One turn sends every row of this set to another row. A few are shown first. Where does it send the rows asked after them?
K761: [-18  30   8 -24  -6 -26   8 -16  31  -7  25 -41   2  -8]
K842: [-32  12 -29   1  -3 -47  -1 -22   0  -1 -13   4 -18 -10]
K488: [-38   9 -28   7  -4 -44   2 -10  -5 -10 -10  -4  -8 -11]
K145: [-16  17  12 -21  -9 -26  -2 -13  18   0  13 -48  10 -10]
K110: [-19   8   9  18 -12 -15  15  21  26 -16   1 -16  -2   0]
K569: [-40   6 -28  -4  -6 -47   3 -12   1  -4   3 -13   0 -11]
K243: [-16  22   1 -10 -20 -26   4  -2  35  16  21 -36  -3   2]
K249: [ -6  30  10 -25 -22 -29  -3 -52  11  12  -4 -16 -25  -2]
K735: [-21   6  15   4  -9  -4  14  -1  14 -35   8 -28   4 -19]
K791: [-10  32   1  -4 -33 -25   6 -33  23  23   2  -7 -36   8]
K458: [-12  18   7  22 -26 -14  17 -10  14  -9 -19  14 -34   4]
K996: [-11  20   9 -27  -6 -18  -2 -28  33   0  23 -35  -3 -16]
K263: [-23  19  14  10  -3 -12  19   8  15 -40   0 -21  -2 -11]
K224: [ -7  18  17   8 -14 -16   6 -32   0 -19 -33  10 -33  -6]
K147: [-11  26  10  21 -17  -3  13 -23  -3 -30 -23  -3 -30 -15]
K551: [-17   6  18  10  -1 -13   6   7   8 -32 -15 -22   2 -13]
K617: [-35   9 -29 -11  -6 -51  -2 -25   4   4   1  -3  -9  -9]
K802: [  0  40   3 -11 -13 -18  -3 -49  16   4  -9 -11 -39 -13]
K851: [ -7  45   4 -21 -17 -27   6 -49  21   4   2 -12 -35  -1]
K686: [-12  33  10  13 -13 -14  18 -26   6 -30 -24   7 -37  -5]

K147 turns into K735
K842 turns into K488
K249 turns into K224
Now find these:
K243 turns into K791
K761 turns into K851

One turn sends every row of this set to another row. A few are shown first. Where does it send the rows asked after them?
K169: [ 11   4 -13 -22  -9  11  24   3 -19  24  10 -17 -23 -15   8 -23  -1   1
  12   6]
K486: [ 11   8  16   8 -10  -2   1  33   5   5 -17  -6  33   2  -5  -4  18  -5
  -1 -20]
K349: [  2 -28   3 -18  10  11 -10 -30 -10  -2 -12  14 -20  -3  15   4  -7  15
   8   4]
K573: [ -9 -21  14   6  -2   9 -20 -36  10 -12  12  10   0  15  -1  -4 -16   2
  -3   2]
K399: [ -1   8 -13 -17  -3   3   0  17  -2   5   6  -8 -10 -44  13  -8   9   7
 -18  14]
K784: [-20 -24  -7   6  -3  16  -8 -17 -14  -6   2   6  -6   1 -29  12  -1  11
  29   1]
K540: [  5  11  20   5  -8   0  -4  32   7   9 -17  -2  31  12   2   2  20  -7
   4 -16]
K541: [ 15   7 -18 -27  -2  14  24  -3 -19  22   7 -13 -26 -12   4 -13  -1   7
  13   1]
K635: [ -9  -8  26  10 -16   6  -8  13  23 -23 -12 -20   6  16 -10  -4  16  -3
  -3 -12]
K763: [  2  16 -17  -3   6  -9  22  13 -15  17   1 -15  -1 -21   2 -24   9  17
   4 -29]
K664: [ -7   8  12   8 -10  -5  20  22   7 -17 -13  -4  19  27  23   3 -14  14
   5 -11]
K933: [ -3 -15  12  14  -2   5 -21 -39   1 -12  12  15  -6   8  -5   0 -17   0
  -1   1]
K732: [ -6  21   7  -9  -8  30  -5  -1 -18   0  29 -21  -7  -6   1   1  11   1
 -10  25]
K31: [ 24  14   7  -6 -15  -4   1  29  -1  -1 -18  24   5   8   8  -7 -20   8
  15  15]
K151: [-22 -19 -11  25   0   0  10  -8   1  20  13   6  22   1  -7   4 -15 -18
  16  -4]

K31 turns into K732
K573 turns into K486
Now find these:
K664 turns into K399
K540 turns into K169
K635 turns into K763

